In the rows, 128 means zero.
Rotation paths and how fast each direction turns (degrees a step)
Each turn is a multiple of 5 degrees from 10 to 175, or 0.
Each row of a path follows its step; steps can be skipped.

step 0: [128 132 128 131 133 125 120 136 117 115 132 126 117 133 119 133 124 138
 133 118 134 136 141 132 122 139 111 103 125 129 124 114 132 119]
step 1: [130 134 111 124 125 125 121 124 153 136 127 133 122 126 118 132 124 120
 120 127 132 141 122 120 133 106 126 127 139 124 134 137 118 122]
step 2: [127 126 127 141 123 118 143 140 123 119 108 136 118 140 126 119 135 135
 135 130 113 115 130 121 127 125 123 135 125 116 120 125 126 140]
step 3: [131 139 134 130 137 128 131 111 136 117 138 130 139 137 135 134 121 134
 134 126 129 135 142 140 116 121 124 104 129 128 128 116 123 121]
step 4: [127 125 129 136 125 117 113 140 135 119 124 128 118 123 111 131 115 115
 113 135 124 139 124 120 127 129 112 127 133 129 136 145 124 127]
step 5: [119 133 114 133 121 119 137 136 131 132 116 132 121 142 120 128 140 146
 143 111 127 136 138 123 138 120 132 129 129 125 126 119 133 125]
step 6: [139 138 120 131 140 134 133 120 134 121 128 129 120 129 140 129 125 119
 126 136 132 119 125 131 115 116 113 113 135 114 118 118 113 135]
step 7: [131 122 149 133 118 115 128 125 139 117 123 145 134 134 113 125 115 131
 126 137 110 137 133 121 125 126 127 129 122 124 136 138 127 118]
step 8: [115 139 114 143 130 119 124 139 122 121 122 115 127 136 127 136 135 131
 131 113 127 134 143 137 130 124 119 116 130 145 127 131 127 137]
step 9: [133 129 123 122 134 127 131 130 141 129 132 134 110 127 122 132 124 129
 132 130 141 141 115 117 123 125 116 120 143 106 132 111 125 121]
step 10: [134 131 123 141 116 127 126 122 140 124 116 141 130 136 122 122 124 125
 126 128 113 115 139 123 132 110 128 137 116 123 114 139 118 122]
step 11: [122 133 134 126 142 112 141 130 119 118 120 130 132 135 133 128 134 134
 129 131 117 135 139 132 118 128 121 104 132 131 138 125 130 145]
Speeds:
[131 130 129 129 132 127 126 129 127 125 128 129 127 123 126 128 127 126
 128 131 133 132 127 130 125 128 136 125 129 127 122 124 124 125]  125
[127 129 125 126 128 124 130 129 128 128 134 127 126 128 131 124 132 132
 123 130 129 125 131 130 129 128 126 123 128 133 128 121 128 127]  130
[125 126 121 128 126 128 127 127 127 128 131 130 125 127 130 129 129 127
 128 126 129 132 124 124 137 131 128 125 129 124 123 129 128 128]  90
[126 126 127 128 129 125 123 125 128 126 130 121 127 125 123 130 128 130
 130 129 128 135 129 131 128 131 123 132 124 131 130 126 128 130]  90

step 0: [124 135 133 131 132 127 127 117 128 123 113 115 134 122 133 120 128 125
 121 129 126 126 151 120 127 124 129 127 134 114 138 122 114 120]
step 1: [123 116 123 122 127 125 120 135 120 110 123 131 113 128 142 139 130 133
 123 127 134 121 116 122 120 119 131 118 126 133 120 118 129 135]
step 2: [131 130 130 138 137 135 130 137 118 126 134 124 139 135 130 122 117 122
 116 126 121 123 134 142 135 134 111 120 128 125 126 118 137 113]
step 3: [132 112 126 128 124 124 136 123 126 123 119 130 126 135 135 121 144 119
 145 125 135 141 131 132 118 134 128 123 116 141 123 134 124 123]
step 4: [131 130 141 128 133 123 139 114 123 146 135 136 128 115 141 132 123 126
 124 130 121 125 129 139 119 122 133 127 136 121 135 114 129 126]
step 5: [125 133 125 144 117 135 123 138 128 126 119 125 109 126 126 126 126 124
 137 130 135 118 125 129 127 131 138 138 112 129 127 119 115 121]
step 6: [115 117 123 123 134 121 141 124 130 117 130 114 135 117 134 140 126 126
 126 131 127 113 143 132 130 131 118 133 126 117 129 128 136 133]
step 7: [137 134 118 124 119 125 125 122 112 121 125 132 127 131 136 129 125 127
 119 136 134 134 129 121 144 127 134 123 114 147 132 117 132 127]
step 8: [125 125 133 132 146 135 137 138 134 116 148 147 126 129 136 122 129 122
 130 130 126 134 137 135 127 121 128 133 125 119 124 131 134 121]
step 9: [123 120 119 133 121 124 126 131 107 143 121 133 136 130 129 126 125 116
 133 132 134 129 131 136 125 140 141 138 138 138 125 135 121 130]
step 10: [132 122 136 128 135 117 133 123 139 127 129 125 120 114 115 139 113 131
 122 129 121 141 133 135 120 129 140 129 113 122 134 127 128 123]
step 11: [129 115 124 128 109 141 124 120 117 131 135 133 121 133 123 125 126 138
 127 142 127 110 135 123 135 122 124 135 122 124 127 129 118 131]
Speeds:
[132 127 132 134 127 128 124 134 126 131 133 128 126 127 128 127 129 132
 128 124 126 130 129 126 133 128 127 129 122 124 127 125 129 128]  125
[128 131 128 129 122 127 130 124 133 130 128 124 126 125 128 128 130 131
 128 134 128 123 127 124 126 130 127 134 126 125 130 125 126 128]  60
[126 133 123 128 126 128 130 125 125 130 124 130 130 130 128 126 123 132
 125 121 125 129 126 129 129 131 130 132 128 127 127 125 132 125]  145
[128 126 124 129 129 126 122 132 129 125 125 125 126 124 125 130 126 131
 126 129 126 124 128 135 126 135 130 126 130 127 127 128 129 130]  85
[130 133 129 134 127 126 128 128 126 128 125 124 132 125 129 122 124 127
 126 132 129 128 126 129 133 127 130 124 128 131 129 131 122 127]  155
